Each row is where one point has got to under a steady rotation. How many ticks took it there?
The counts run from 0 to 139.
[147 117 145 162 180 123 126 109 131 144 133  88 117 194 129 158 143 144
 118 113 152 134 152 125 107 151 137 155 191 164  96 145 130 143 143  69
 121 105 137 110  52 112 140 116 132 128 121 113  97  95 145 169 127]  12
[122  90 128 132 175 150 108 125 152 119 119 131  59 161  83 163 128 114
  93 142 115 105 140 125 165  83 147 156 173 113 142 163 133  72 132 159
 156 145 121 171  69 128 152 138 112 136 104 144 131 169 115 152 150]  41
[137 168 102  78  96 151 104 112 144  96 117 148 124 149 170 137  87 115
 118 132 142 144 146 191 163 151 149  93 122  42 132 140 153  91 157 126
 150 149 113 136 151 146  98 130 124 120  73 145 125 162 140 125 101]  56
[130 109 161 177 126 136 127 151 147 163 148 137  97 106 113 148 119 164
 141  65 121 130 122 101 101  87 114 179 162 181  84 166  81 168 148 140
 103 115 120 121 113  95 159 128 105 138 146 126 153 117 113 161 139]  126
[100 123 106 157 117 132 109  98 126  98 155  92 110 150 131 149 101 168
 158  76 155 114 130 142 115 126  69 112 132 142 133 166 136 137 106 120
 102 143 119 127 111  55 163 118 140 112 155 114 158 146 112 190 171]  18
[170 156 156 103 118 102 107 161 111 113 112 114 129 115 178 101 124 166
 106 155 144 138 124 163 131 171 173 102  92 110 115 100 149 127 155 122
 130 105 143 135 120 184  91 124 135 123 104 136 101  64 135 103  93]  87
[121  92 119 116 163 140 133 134 160 118 127 155  67 140 103 158 159 129
 116 158 121 101 124 129 172  74 130 147 130  76 127 177 132 117 160 136
 139 140 153 191  83 140 156 141 115 146 107 128 139 155 135 149 149]  40
[133 160 128 144 137  92 110 142  81 111 145 137 191 122 172 123 117  96
 153  88 130 157  83 138  90 138 116 133 102  99  83 118 130 163  91 115
 118 145 139 106 121  58 104  85 104 119 152 171 143 109 111 121 141]  1
[156 147 167  95  97 103 119 162 130 138 146 142 132 135 155  95 118 155
  99 119 150 130 126 142 127 151 184 123 116  95 102 113 128 129 179 142
 112 101 169 128 122 183  90 111 139 112 100 125  98  80 146  96 115]  88
[119 147 105  96  81 139 157 131 109 123 143 139  67  98 141  97  68 172
 152 132 126  79 146 148 167 107 110 110  84 119 148 125 136  89 149 143
  99 120  84 118 192 152 139 157 144 165 119 154 149 157 113 139 130]  52
[190 137 158 110 127 107 102 113 121 125 121 131 127 133 141 145  97 120
 122 142 138 145 143 170 142 104 178 151 136 104 110  85 144 178 135  99
 100  92  78 151 133 134  92 146 113 169 145 125 130 103  74 116  98]  27
[119 155 117 128 126 124 173 174 139 158  78 151  92 106  88  97 138 136
 125 168 156 121 103 101 133 129 161 148 106 137 108  91 137 120 136 119
 158 132 152 155 119 182 165 136 137 151 104 140 137 151 188 138  88]  69
[163 104 177 115 156 154  88 123 128 105 147 144 133 152 141 145 161 149
 108 136 117 115 107 161 135 104 155 148 108  90 110 154 127 134 163 119
 100 123 137 181  85 109 119 108 119 118 120 117 104  72 114  91 139]  119
[ 95 127 105 147 103  97 145 137 154 127 162 118 163 149  92  96 102 104
 146  91 102 121 130 141 181 109 117 119 167 129 151 137 127 111 116 127
  97  95 164  81  95 133 145 114 193  60 137 137 108 143 110 107 165]  77
[136 160 115 124 147 132 148 134 111 156 147 142  91 116 170 126 159 142
 190  93 142 136 118 101 145  93 121 166  94  99 110 158 139 198 143 104
 148 122 112 152 155  87 131 167  80 163 126 167 142 133 112 128 105]  33
[126 126 107 132 124 137  85 103 157 123 129 116 155 142 160 161 142 102
 132  94 102 153 132 170 167 113 174 142 118  93 118 130  87  96 124 144
 194 136 122 125 131 109 126 150 120  50 100 160 120 126  78  84 107]  60
[149 153 137 106 118 161 130 128  76 127 120 126 150 109 161 118  99 118
  95 161 106 127 102 166  90 181 176 105  87 130  94  88 113  56 139 148
 113 130 122 112 143 146 131  99 135 125 129 131 141 109 159 106 124]  85
[102 151  90 122 122 119 116 113 123 116 110  77 171 161  83  91 111 100
 183 175 135 144 151 125 192 133 156 126 142 135 159 134 182 151 112 124
 143 111 152 117  96 171 136 150 172 100 152 126  98 168 144 138 105]  75
[114 168 106 162 117 113 125 146 118 115 131 113 196 123 107  97  61 111
 127 134  97 124 119 111 127 168 124  81  93 134 129  63 160 134  57 137
 126 135 126  93 136 105 139 100 173 105 154 138 157 138 129 109 124]  80
[104 147 145 174 122 103 146 169 152 172 109 147 117  78 135 125 155 134
 144  83 112 111  76  91 134 115 163 171  84 142 107 108  93 105 108 139
 192 111 132 131 131 107 157 139 129  89 124 169 163 106 111 103 102]  65
[162 130 148  79 105 145  70 118  85 164 130  90 157 167 146 111 127 119
 114  91 132 160 149 138 101 151 183 154 137 166 122 144 107  81 177 167
 173 135 146  93 118 173 122 119 114 102 138 149  85 107 131 105 106]  90
[134  89 111  96 124 126 147 123 108 107  90 124  48 151 121 159 122 138
 127 131 153 112 136 145 116 102  82 151 164 148 138 155 143  97 131 124
  99 139 121 128  95 146 151 127 108 166 134 145 168 183 130 187 170]  132
[151 145 123  96  87 141 145 126 111 127 104 125  85 136 155 128  72 156
 106 123 126 104 141 163 146 116 124 134  68 116 146  87 119  74 129 110
 126 127  75 125 170 161 132 146 166 160 127 188 150 155 126 130 145]  53
[163 124 147 148 147 120  99 128 144 138 151  98 130 121 132 141 151 166
 151 120 155 163 126  93 136  97 170 166 126 145 135 164 127 202 138 142
 133 116 133 187 117  94 123 150  97 139 167 102 138  96  85 149  97]  124
[100 157  84 137 114 131 116 120 121 113 131  83 174 115 109  92  43  98
 137 109  85 132 122 116 143 161 109  80 126 146 136 104 149  85  74 161
 139 158 123  83 128 101 149 113 162  94 145 131 144 156 133 144 142]  79
[ 95 142 100 141 141 160 152  95 113 140 159  69 113 109  97 130  78 141
 162 117  98 111 154 110 153 111 122 138 144 160 144  99  79  96 100 106
 144 115  76 130 153  84 181 159 171 129 143 125 167 137 103 173 111]  48
[125 109 122 134 163 133 118 142 115  74 135 117 135 113  94 136 112 123
 117 181 137 149 132 161  96 153 159 101 194 147 110 133 141 126 125 122
  70  88 180 127  83 142 125 100 117 137 118  73 121  99 170 178 113]  104
[151 106 101 106 155 150 136  94 103  92 103 143 130 160 101 164 115  99
 158 168 157 134 140 175 132 117  98 140 161  91 125 121 131 135 114  56
  88 130 104 154 118 122 156 129 125 165 120 132 129 182 142 184 145]  134
[193 114 183 112 157 138  97 125 111 124 116 161 135 168 146 133 151 144
  71 151 157 123 112 147 119 112 161 160  71  72 116 122 173 158 144 111
 111 139 124 182 100 116 115  91 132 140 145 116 123  95 127 100 124]  118
[142 151 152 141 133 116 122 128 130 152 133 109 211 155 154 114 151 109
 162  96 168 153 114 119 108 161 161 142 131 126  73 135 133 183 150 125
 150 137 163  96 128 128 121 119 123  75 118 130  85  93 167 141  90]  92
[162 124 125 134 125 146 139 135 121  97 132 175 122 135  97 134  63 137
 114 133 145 115 130 134 113 117  83 117 108 100 120 119 169 173 110 119
  74 160 109 142 135  85 146  98 133 173 167 112 161 173 157 164 148]  20
[136 121 161 147 106  93 113 145 117 178 125 123 141 159 112  97 143 136
 119  56 150 122 105  82 111 100 126 169 101 151 114 151 132 153 124 185
 139 172 167  90 105 136 128  97 126 106 183 162 120 125 140 126 149]  95
[150  97 111 123 149 127 136 104 112 121  86 166  84 174 115 156 106  91
 107 142 180 121 126 160 113 102  97 162 162 129 124 110 135 109 108  76
 109 150  86 127  96 134 171 123 139 187 141 150 149 192 143 170 155]  133
[128 164 120 148 109 135 120 160 147 155 139 146 149  94 110 119 128  85
 144 113  87 144 100  81 163 104 181 132  92 125 127 137 110 145 128 179
 183 153 139 161 164 114 125 145 106 121 133 145 158 133 119  99  76]  63
[144 116  84 100 152 144 111  95 119  64 110 129 119 145 121 162 113 103
 165 182 165 130 145 177 164 103 135 119 159  73 143 135 171 154 123  77
  93  99 134 155 107 131 126 129 102 149 114 120 122 167 119 177 108]  135
[162 173 123  80 115 148 113 136  88 107 115  93 151 114 162 107 120 151
  97 177 129 128 107 168  93 178 186 102  85 118 108  94 139  79 137 112
 141 127 129 131 147 155 119 121 123 124 110 135 115  89 157 112  83]  86
[128 112 136 139 190 140 129 151  63 141 121 130 122 124 160 147 182 139
 112 154 141 128  80 140  65 151 152 144  97 131  94 134 105  98 137 103
 110 121 142 163  94  86 145 103  91 143 124 139 155  64 143 135 124]  6
